Named turns come first, each shown by rows before and after it. Which turns, in which order, take the first row of each pair that follows to the second? Write the first one first, as in the answered first pair.
S (before -> after):
-52 -15 29 24 -47 27 -21 -34 -> -3 -2 42 4 4 40 -71 -1
-2 -5 -23 19 -1 -18 26 -3 -> -26 3 4 -2 0 -24 -1 -16
-16 30 -4 -23 -61 -11 68 -9 -> -34 44 50 -58 -26 -7 -1 -7
22 -6 12 19 -19 18 -17 0 -> 12 -12 9 21 -28 15 -12 -7
K (before -> after):
32 11 -22 -4 35 -21 12 33 -> 12 14 -4 -17 44 -36 -2 29
-6 4 -5 -2 -18 -16 19 -9 -> -3 7 -6 -2 -19 -6 20 -9
-32 -19 44 -24 -26 41 -2 5 -> -28 -19 29 -12 -29 57 4 7
-29 -10 -21 2 -35 43 -4 -12 -> -7 -9 -31 -4 -28 49 2 3
H (before -> after):
-2 -11 -3 -5 -6 29 -23 8 -> -7 10 12 -23 -8 22 -20 12
12 53 -20 -38 -8 -1 62 2 -> 0 36 -28 -22 -7 -17 71 -9
-41 5 38 -18 -45 -32 -10 -12 -> -42 -19 18 7 -42 -44 -3 -19
Now pairs of rows:
Between the rows of a pair lie 2 to 3 turns.
15 -19 -45 39 -43 7 41 -11 -> -42 2 -2 3 -45 -30 28 -41
K S
-29 30 24 -59 -14 -10 1 -16 -> -16 11 -7 -34 45 -51 -13 -13
H S H
-20 -53 -48 71 19 -34 46 -23 -> 29 -29 -56 46 50 -33 53 6
K K
9 -31 -31 46 -4 20 13 6 -> -31 -22 -16 28 -25 -5 27 -18
K S
26 -13 -42 32 -4 -5 15 2 -> -13 -27 -18 36 -24 -3 -2 -21
S H
-43 16 35 -29 -2 -42 0 -25 -> -6 6 27 -15 55 -35 -43 2
H S
18 -12 -29 28 -25 8 30 11 -> -5 6 -17 -7 -18 -31 46 -3
K K S
-46 25 43 -29 -39 11 -13 -16 -> -67 -8 -1 14 -29 -22 12 -44
H H
34 -18 -11 22 47 32 -18 28 -> 28 5 7 1 -15 68 7 24
S H H
55 27 14 -2 -1 34 0 36 -> 20 47 51 -33 15 2 -21 22
K K
-34 -25 12 47 -42 37 -12 -21 -> -15 21 53 -14 -18 48 -41 2
H S H
-26 33 10 -22 -29 -18 -1 4 -> -21 14 -17 -7 3 -51 8 2
S H H
-6 -11 -4 22 -40 32 4 -4 -> -12 0 -7 11 -45 18 29 -5
K K S
-16 -4 -6 11 50 -7 -21 -7 -> 21 5 -11 4 32 29 -18 15
S H H
-28 22 9 -25 -3 -42 30 -11 -> -11 14 5 -17 32 -51 13 -4
S H
5 8 18 -25 45 -21 -35 2 -> 11 2 -39 5 12 -34 43 -2
S K S
59 -3 -8 -6 17 23 -26 31 -> 64 -5 -33 7 12 1 11 31
K K S
-4 29 17 -36 -45 20 18 1 -> -35 14 0 -20 -10 -43 39 -21
S H H
-5 58 69 -71 -6 4 -1 12 -> 35 62 18 -63 9 -20 56 28
S H
5 16 -24 33 -16 4 52 18 -> -23 36 -2 -2 -3 -32 48 4
K K S
-8 17 32 -41 -14 3 -23 -9 -> -31 -3 1 -3 -1 -43 2 -19
H H
22 22 11 -30 49 -1 -16 16 -> -36 9 32 -17 24 -10 -30 -20
K K
47 -22 -13 19 -29 73 -20 40 -> 5 -22 -39 29 -78 38 45 18
K S
36 -32 -37 56 -10 35 4 28 -> -19 -35 -8 52 -50 37 -8 -7
S H
36 7 31 -22 31 42 -61 37 -> -10 2 56 -26 19 33 -77 8
K K
2 37 27 -51 -4 -1 17 3 -> 25 33 17 -47 10 19 7 16
K S
-26 47 9 -48 -17 -46 9 -24 -> 6 47 25 -52 19 -13 -47 2
K S
-22 28 44 -43 -1 -19 -14 -14 -> -37 -19 -8 20 9 -47 2 -39
H H
